[128 150 129 131] >> 129
[135 123 120 102 120] >> 102
[136 101 131 143 131 107 131] >> 107
[122 106 117 135] >> 117
[106 134 143 121 109] >> 121
[107 128 118 141 108 138] >> 108
[117 110 143 113 154 138] >> 154
[150 130 124 123 126 145] >> 126
[127 122 141 135 151 117 118] >> 117
---
[119 101 152 140] 119, 140

[117 139 150 140 126 120] 117, 120

[[135 105 149 129 128 126]
 [126 122 135 125 142 132]] 135, 132

[146 127 108 129 103] 146, 103

[144 132 109 148 105 107] 144, 107

[[125 127 148 128 150 110]
 [121 125 148 126 142 108]
 [143 133 124 134 157 135]] 125, 135
---
[[105 113 128 126 134]
 [122 122 130 143 129]
 [110 115 129 137 128]] ==> 130

[123 139 132 129 154] ==> 132

[[149 106 123 127 117 120 139]
 [131 108 127 129 140 114 139]
 [124 117 137 121 137 133 125]] ==> 129

[151 134 137 111 109] ==> 137

[133 120 135 118 155 126 115] ==> 118

[[127 119 125 120 136 123 120]
 [127 119 127 120 122 127 121]
 [127 103 125 110 140 122 108]] ==> 120
---
Q:
[[122, 141, 133, 119, 158, 122],
 [125, 131, 128, 140, 124, 121],
 [121, 118, 130, 155, 117, 123]]
A: 122, 121

Q: [147, 152, 145, 137]
A: 137, 147

Q: [127, 155, 155, 134, 136, 139]
A: 139, 127

Q: [145, 105, 157, 146, 126, 109]
A: 109, 145

Q:
[[117, 117, 121, 158, 129, 111, 122],
 [145, 124, 127, 147, 112, 138, 122]]
A: 122, 145

Q: [142, 103, 143, 125, 102, 125, 119]
A: 119, 142

Q:
[[154, 142, 138, 142, 147, 135, 153],
 [148, 133, 133, 139, 140, 132, 145],
 [136, 125, 127, 135, 133, 127, 135]]
A: 153, 136

Q: [106, 141, 104, 132, 133, 108]
A: 108, 106
---
[106 125 134 131 125 128] out 128, 106

[[100 143 151 142 126]
 [127 119 126 130 117]
 [152 109 107 116 123]] out 126, 152

[119 146 154 117 139 123] out 123, 119

[[130 116 117 132 118]
 [103 118 118 134 132]
 [125 142 140 125 138]] out 118, 125

[[105 141 140 126 127 144 117]
 [135 133 137 123 156 113 117]
 [125 142 125 123 133 143 148]] out 117, 125

[[152 124 108 140 125 126 137]
 [117 146 119 152 114 104 134]] out 137, 117

[151 123 122 121 107 118] out 118, 151

[109 112 106 124 129] out 129, 109
---
[[125 114 132 101]
 [125 117 145 137]] | 145, 137

[130 113 104 135 119 117] | 135, 130

[113 151 103 156 109 140] | 156, 151

[150 139 134 101 114 108] | 150, 139

[142 129 109 108 155] | 155, 142

[[146 111 150 106]
 [111 115 124 133]
 [113 128 140 102]] | 150, 146

[[124 136 133 126 126 125]
 [127 141 129 150 139 115]
 [135 137 144 130 130 114]] | 150, 144
---
[[107 138 152 120 142 131 137]
 [146 138 109 122 121 109 130]
 [106 139 154 118 142 130 138]] gives 122

[105 125 134 136 126] gives 134

[137 128 103 117 133 120 153] gives 117

[108 142 107 142 109 145 122] gives 142

[152 131 136 115 110] gives 136

[126 152 123 135 122] gives 123
---
136,123,143,141,125,156,129 out 136, 129

153,133,113,119 out 153, 119

123,134,101,153,144,129,102 out 123, 102

153,125,100,143,148,111,107 out 153, 107

130,100,119,115,132,110,104 out 130, 104

115,147,141,154
113,115,121,148
157,137,130,106
out 115, 106

122,105,142,113,135,143 out 122, 143

130,150,109,139,114,129,121 out 130, 121
---
[[141 142 105 102 122]
 [115 129 122 124 158]] ans = 124

[[137 110 136 147]
 [102 118 121 130]
 [126 124 138 150]] ans = 121

[[136 131 155 129 110 113]
 [112 106 127 104 142 123]
 [121 114 148 107 128 128]] ans = 142

[[133 145 110 157 128 119]
 [134 149 115 150 128 122]
 [131 111 125 144 113 127]] ans = 128

[[121 131 123 123 147 117]
 [122 122 131 132 130 104]
 [135 122 133 129 119 126]] ans = 130

[[131 128 118 130]
 [128 133 121 135]
 [137 120 151 115]] ans = 121
---
[[130 135 113 121 127]
 [146 103 143 104 140]
 [135 128 125 128 107]] result: 125

[[147 142 116 139]
 [144 149 114 114]
 [139 147 117 105]] result: 147

[[126 108 147 133 122]
 [134 141 103 128 134]
 [135 128 100 136 131]] result: 100

[[144 109 139  99 150 122]
 [141 110 137 100 155 118]
 [143 109 139  98 153 119]] result: 98

[[147 123 106 133]
 [121 127 157 131]
 [126 147 144 144]] result: 147

[[157 138 143 115 117 145]
 [131 132 110 125 147 128]
 [125 113 127 125 123 112]] result: 125

[[130 124 131 131 140]
 [115 130 133 128 117]
 [103 133 115 130 108]] result: 115

[[114 134 117 154 105]
 [121 137 124 132 133]
 [133 116 130 143 118]] result: 130

[[135 117 135 135 128]
 [137 117 122 124 134]
 [151 129 139 133 120]] result: 139
---
[130 128 154 138] ==> 154
[128 130 119 150 140] ==> 119
[128 104 124 149 111] ==> 124
[117 117 130 125 106 135] ==> 130
[129 134 156 128] ==> 156
[140 113 135 104 148] ==> 135
[112 152 118 123 113 106 141] ==> 118
[ 98 141 112 138] ==> 112
[112 140 127 148 106 114] ==> 127
[100 131 124 145] ==> 124
---
[[129 115 109 108]
 [144 138 150 118]
 [123 120 102 139]]: 123

[[113 129 127 121 115 129]
 [105 126 142 123 129 136]
 [128 131 140 121 122 128]]: 128

[[128 140 126 131 119 112]
 [123 141 121 128 127 100]
 [130 115 141 116 157 119]]: 130

[[132 120 130 135 109 148 150]
 [127 137 149 119 141 121 121]
 [128 130 112 129 139 117 128]]: 128

[[128 103 128 125 124]
 [129 141 129 126 134]
 [127 126 129 131 138]]: 127

[[147 105 152 103 149]
 [139 149 108 105 117]
 [117 107 138 149 118]]: 117

[[114 154 125 113]
 [117 133 114 126]
 [129 112 128 122]]: 129
